Named turns come first, each shown by rows before and after it. Which turns, in which order, take the first row of each pair that follows to the second? Write the first one first, as in the answered first pair.
turn k_344:
[ 17.5 -34.4  16.6  12.8  -2.0  18.1  -0.8  12.2]  ->  [13.1 -4.4 17.6 36.4 -2.4 20.8  8.8 -9.1]
[ 15.6  35.8 -10.0  44.0 -20.3  37.6  -2.3  16.7]  ->  [ 20.2 -35.7   0.5   3.4 -13.9  26.9 -15.5  57.3]
[14.8 24.7  2.5 10.9  8.9 22.0  7.3  3.3]  ->  [ 17.6 -13.2   7.2  -7.7  12.3   8.4  -0.9  22.0]
turn k_434:
[  2.5  -3.0   4.8   5.4   4.6 -12.4  13.0 -10.7]  ->  [  2.5  -2.1   1.6   2.0  10.4 -14.2  13.1 -10.5]
[ -0.1  15.6 -24.6 -15.6  -5.6   9.8  -5.2  13.6]  ->  [-15.0   1.5   5.2  -0.6 -18.8  -1.9 -12.9  26.5]
[-20.9  -2.9  11.9  29.6 -20.2  15.3  -6.6   9.7]  ->  [ -1.1  16.7 -35.1  -3.9   8.8  26.3  -0.8  -4.6]
[-12.3   6.0  10.5  36.6 -22.2  10.7  -7.1  19.5]  ->  [  9.7  23.8 -40.8  -8.0  13.8  19.6   0.5   5.8]
turn k_919:
[-13.4 -22.3  18.7   4.7 -12.6 -15.7  -4.1  27.2]  ->  [  8.4 -35.6  19.8   7.3  -8.8   2.6  -1.4  25.5]
[  0.2  -3.8   7.2 -11.3   2.0 -37.8   6.0 -20.7]  ->  [ -9.8  -3.6  15.6   0.4  -3.9 -34.6   2.0  -9.0]
[  1.2   7.2  -2.1  -4.2  15.5 -10.6   3.1  -5.4]  ->  [-10.3   5.2   3.7  -2.2   7.2 -19.4   0.3  -4.2]
Then:
Each pair is 2 to 4 turns apart.
[  6.9  17.1 -34.7 -25.2  15.6  -8.2  -1.7 -13.5]  ->  [ 33.7 -12.2  -5.2  25.1   6.4  19.9  -0.3  -5.7]  k_434 then k_919 then k_919 then k_434
[  8.8  16.0  10.6   8.0   1.4  -2.7   8.3 -23.4]  ->  [ 20.3  -8.1   2.5 -16.0  16.6   4.1   4.5  -9.4]  k_344 then k_344 then k_434 then k_434
[ 16.9 -22.7  24.7  41.9 -19.1  17.6   0.1  14.1]  ->  [-30.8  33.1  10.3  29.8 -17.2 -21.0   3.4 -15.1]  k_434 then k_919 then k_434 then k_344
[-16.7  23.2 -18.5 -24.9   4.3  -9.0   0.5  -2.8]  ->  [  9.1 -13.9  20.6  19.1 -11.9  17.2  -9.3  14.9]  k_434 then k_919 then k_919
[ 35.0  11.7   4.0  39.2   4.0  33.2  20.6 -38.8]  ->  [-24.2  -9.5  50.4  44.3 -27.0 -19.0   1.1 -10.3]  k_434 then k_919 then k_434
